(in the rows, 128 means zero)
The rows of Y fall into a few groups, and each row is roughly a mix of its group's hidden directions; some rows fit no group.
Y (142 x 11):
[[121 155 126 113 108 113  98 118  65 177 137]
 [116  98 124 113 102 148 117  92  69 170 143]
 [164  76  81 126 176 135 117 128 130 133 106]
 [118 167 144 157 149  99 114 119  68 136 162]
 [137  71 148 179 165 142 110 149 132 115 111]
 [131 107 129  89  94 153 118 134 195 124 101]
 [137 136 157  85 114 150 106 154 186 108 101]
 [130 137  84 148 111  99 192 119 135 116 161]
 [146 172  78 125 143 124 169 159  95 147 140]
 [158 152  80 144 147  81 124  78 121 130 128]
 [143  84 121 175 180 149 139 154 135 100 123]
 [109 153 162  64 104 124  93 115 145 111 108]
 [133 143 179 104 116  98 101 145 181 104 110]
 [137 117  81 148 138 136 154 132  71 175 128]
 [130 171 138  58 104 133 109 103 125 135 101]
 [133  73 123 152 152 129 114  66 156 120 138]
 [121 118 181 119 116 108  85 119 179 104 107]
 [162 100 102 106 107 101  95 147 128 187 124]
 [136 146 175 128 100  92  93 139 144 181 118]
 [119 160 172 147 106 117  75 105 147 133 164]
 [110  80 130 164 130 160 144 151 174  99 148]
 [141  70  89 104 157 157 130 118 147 124  91]
 [123 162 159  79 106 174 110 127 156 100 117]
 [112  77 137 190 106 126 136 105 113 129 162]
 [127  81 130 159 148 145 151 148 162  71 122]
 [140 141 134  92 158 124 104 146 172 121  67]
 [141 130  67 150 159 132 160 135  81 147 135]
 [127 198 166 103 106 156 113 126 112 147 125]
 [102  69 126 129  70 153 144 122 140 144 143]
 [127 102 141  58 136 154  98  97 134 119 101]
 [161 124  86 153 170 117 167 170 108 136 121]
 [137 102 128 112 106 162 140 149 196 104 101]
 [148  94  64 128 152 126 167 134  99 129 107]
 [125 190 180 150 118 103 113 143 127 123 157]
 [159 102 123 153 165 107 163 141 152  73 118]
 [ 84  98 160 112  94 171 106 143 157 144 141]
 [142  98  75 164 153 128 172 133  97 146 130]
 [132 135 161  89 119 145 134 195 104 116  98]
 [125 108  70 119 150 120 172 148 113  84 144]
 [114  96 104 119 126 163 118  88  75 167 124]
 [121 160 151  86  98 149 132 185  98 136 117]
 [123 100  76 159 134 132 157 107  78 153 143]
 [130 121 149 105 122 138 141 209 127 132  93]
 [151  69 115 156 175 146 147 152 133 119 102]
 [125 124  90 193 146 127 144  90 140 116 163]
 [101 188 154 123  96  94 119 102 110 148 150]
 [102  87 146 141  63 153 146 145 136 132 156]
 [ 93 122 144 142 133 115 111  71  91 165 158]
 [126  74 109 136 132 158 156 121 186 106 144]
 [149 129  69  92 168 121 118 106 118 127  88]
 [146 117 158 143 157 143 129 174 180  95 103]
 [121 118 165  61  96 127 107 153 156 125 110]
 [ 83 158 102 113 156 147 151 114  88 102 163]
 [139 169 137  89  89 106 103  91 129 168 119]
 [131 112  75 162 135 127 158 120  78 165 136]
 [117 178 154  78 101 129 115 157  92 137 114]
 [132  71 108 169 150 127 127  88 168 131 138]
 [122 114  84 125 140 129 134  92  61 141 156]
 [158 122 130 122 140 120 110 163  81 181  91]
 [123  99 133  85 108 171 117 141 176 106  96]
 [170  95 108  88 133 107 108 110 130 174  96]
 [170 149  98 148 150 113 137 124 192 114 105]
 [146  68 112 156 137 128 177 164 117 146 131]
 [ 99 180 120 116  98 146  99 153  79 147 132]
 [124 180 182 158 119 114 114 154 120 116 163]
 [122  88 118 154 141 134 157 107 167  66 126]
 [130 133 157 107 108 114  73 126 135 191 116]
 [149 126  84 184 169 112 133 101 103 110 128]
 [ 76 118 164 156 162 157 129 110 143  88 136]
 [120 177 109 168 146 100 128  77 102 119 144]
 [ 78 145 168  93  92 138  87 119 143 119 139]
 [142 161 120 130 131  98 134 140  64 179 122]
 [143 184 129  70  98 135 114 138 107 155 122]
 [144 120 157  66 114  95 116  97 166 119 115]
 [121 123 179 110 135 133  68 130 159 119  91]
 [105 176 170 152 103 102 113 116 104 139 168]
 [115 159 143 107 145 174 156 143 117  69 110]
 [100 148 170 137  92 144 180 165 137 108 132]
 [112  69 131 167 114 117 131  86 114 110 165]
 [113 118 143 142  96  85 125 114 194 121 158]
 [158 138 103 189 159  97 164 139 115 129 144]
 [138  73  91 160 164 103 138 144  95 144 118]
 [122  94 165  92 114 172 114 163 160 111 109]
 [102 106 111 101 163 171 131  96 122  79 107]
 [ 93 118 125  78  99 128 109  75 120 161 118]
 [126  92  94 137 178 156 150 133  86 102 110]
 [119 166 163  99 126 159  86 126  98 169 113]
 [123 101 114  81 135 161  94  77 139 124  99]
 [151 148 141  88 140 121 116 166 159 145  70]
 [115 170 156 160 134 101 143 141  72 129 161]
 [114 131  97 167 152 158 162 141  95 108 174]
 [116 148 190 135 109 153 134 162 169  99 131]
 [126 190 136  88 104 127 124 158  82 126 122]
 [140  83  94 110 154 168 150 149 132  98  91]
 [158  69  74 149 159 142 137 130 127 125 117]
 [ 88 144 152  87  81 137  95 115 158 120 151]
 [153 125  80 181 169 105 138  99 114 118 128]
 [121 187 151  92  99 134 140 165  92 139 128]
 [176 124 102 138 166 106 137 100  84 156 104]
 [169 146 115 150 161 123 172 144  75 143 114]
 [150  63  91 159 160 123 146 141 116 117 110]
 [119 192 175 132 116 131 132 163 141  93 132]
 [ 81 135 120 109  85 125  79 131 174 129 139]
 [129 192 106  87 101 114 145 132 100 154 145]
 [115 168  98 102 111 104 113  99  79 165 136]
 [133  73  75 121 129 124 123  88 113 165 128]
 [132  93  84 162 131 104 131  87 105 166 152]
 [105 135 153  75 107 138  78  84 118 127 129]
 [151 146 103 148 154 128 181 167 142  91 154]
 [115 121 157 136  84 136 101 120  79 179 144]
 [131 145 175 104  99 169  95 114 171 121 110]
 [ 82 108 121 119  90 166  81 146 155 128 146]
 [110 124  95 186 143 128 115  73 129 136 157]
 [129 114 111 198 155 117 166 114  96 124 144]
 [136  94  83 170 144 149 184 131 115 131 140]
 [134 131 163  76 117 123  85 145 143 155  84]
 [148 147  75 129 150 113 154 145  76 163 128]
 [148 139  83 186 152 120 158 100 116 123 154]
 [130  88  99 168 141 119 132  91 182 121 150]
 [126 179 153  97 109 135 150 183  98 113 122]
 [ 97 173 119 119 137 149 168 132 110  80 163]
 [130  90  90 136 173 123 139 110  69 144 126]
 [173 111  80 130 158 126 155 154 157 111  94]
 [118  66 100 127 142 134 118  76  99 143 109]
 [103 158 168  81  90 149 129 171 119 135 126]
 [ 84 158 151 107 141 177 131 115 137  78 138]
 [153 161 118  90 123 114 124 151  75 169 103]
 [112  75 127 169 128 174 142 145 163 122 153]
 [133 151 137  96 144 133 109 165  73 169 100]
 [151 154 141  86 122 131 100 152  92 173  92]
 [150 128 149 165 107 104 118 187 141 167 150]
 [100 156 141 117 112 132 156 111 172  69 151]
 [173 164 102 101 140  80 126 102  97 119 110]
 [105 104 140 172 145 183 138 158  91 145 128]
 [119  87 117  93  79 164 130 132 172 124 110]
 [113 151 153 113  94 122 143 114 184  82 154]
 [140  70  80 100 151 151 133 117 133 130  93]
 [107 138 175  90 108 134  72 100 146 118 118]
 [139 101  78 182 124 110 166 114 114 146 150]
 [122  85 154 160 127 154  94 131 107 176  97]
 [123 120 106 175 119  73 149 125 136 144 178]
 [126 146 161  63 107 118 112 167 121 137  94]]
In each list below, two rows fit none of the groups, and each other row fits one group, some only roughly. Which are they? Name them in the order they come.
- z607: [153 140 153  82 120 131 103 183 124 149  89]
- z433: [129 169 134  58 115 116 112 130 101 145  96]
- z984: [156  69  69 141 141 130 147 125 145 135 112]
- z69: [138  86 102 183 130  83 150 138 134 127 159]
- z737: [130 118  88 144 111 125 158 109  70 171 149]
- z570: [106 174 164  82  78 130 121 147 137 117 123]
- z302: [145  96 116 194 145  99 151 167 121 138 137]
- z310: [112 151 147  69 102 151  90  95 156 129 124]
- z964: [124 161 127  80 116 149 138 179  88 142 104]
- z653: [123 109 121 164 139 118 159 118 183  73 139]
- z667: [157 181 131 126 163 142 100 153  89 147 100]
- z104: [155  69 103 179 124  98 132 106 141 143 122]
 => z964; z667
- z682: [132 115  89  90 160 154 125 104 148 104  76]
- z707: [117  84 120 185 142 138 131  81 151 111 149]
- z850: [120 189 110  97  88  95 114 112 147 132 152]
- z862: [117 109 163 147 112 135 134 111 160  67 169]
- z640: [125 161 127 152 152  92 114 122  65 162 142]
- z187: [ 97  82 129 150 109 167 135 110 177 104 149]
- z150: [120 129 147  79 113 119  78 106 134 171  94]
- z717: [141  73 114 161 161 143 161 133 157  91 123]
- z431: [114 184 167  98  95 143  95 126 150 140 149]
- z463: [123 189 163  81 101 153 107 135 137 131 132]
- z362: [134  92 155 132 147 158 129 136 178  72 122]
 => z640; z187
- z374: [162 148 108 168 167 116 166 156 147  93 114]
- z649: [129 118  91 181 128 111 168 130  97 127 173]
- z587: [120  77 130 163 133 105 130  87 174 119 157]
- z373: [129 154 174 167 125 131 151 183 125  99 148]
- z939: [128 179  85 116 128 137 164 138  87 117 164]
- z668: [169 104 129 152 103 105  99 146 135 191 128]
- z657: [117 131 163  89  93 139 148 176 168 104 135]
- z752: [111 130 169  86 115 139  86  93 157  91 132]
- z774: [103 172 190 148 111 103 111 136 145 119 154]
- z555: [119 166 138  61  98 152 101 105 147 128 126]
 => z587; z774
- z83: [122  67  98 171 149 130 145 116 148  95 145]
- z18: [ 98 122 117 120 116 130  63  73 124 151 131]
- z447: [141 136 129  73 114 172 115 155 161 123  86]
- z328: [137 104  69 149 122 115 163  92 103 148 157]
- z159: [121 167 163 182 115 109 156 157 120 122 164]
- z418: [146 104 150  97 146 125 122 184 109 129  74]
- z342: [107 122 163  83  84 162 113 158 156 110 116]
- z329: [114  83 107 117 145 166 133 105 159  72 132]
- z62: [116 181 172 119 115 133 147 180 121 100 125]
- z676: [151  74  69 125 163 133 128 111 117 143 110]
- z334: [170 144  98 162 170 114 159 161 133  97 116]
- z21: [172 126  88 166 186 107 139 138 118 123 123]
- z521: [142 158 156 112 139 118 125 171 185  89 117]
 => z447; z328
- z952: [159 125  96 149 169 116 186 134  89 130 131]
- z74: [126 116  74 128 119 132 159  90  82 163 145]
- z429: [171 116  68 138 174 116 132 142 103 133 110]
- z169: [149 156 118  52 105 120 123 130 126 129  90]
- z673: [ 84 106 135  77 122 141  68 118 116 133 134]
- z125: [ 99 179 177 166 123 128 139 138 118 101 156]
- z879: [133 100 152 156 158 119 120 131 179  70 123]
- z394: [117 175 176 162 113 134 147 160 138  92 148]
- z917: [120  93 169  75 118 149 118 166 138 136  96]
- z72: [126 190 139  72 114 122 128 152 100 145 120]
- z35: [134 186 163  88 130 117 101 155 155 103 128]
- z390: [102 137 149  76 104 121  67 134 109 129 104]
 => z952; z673
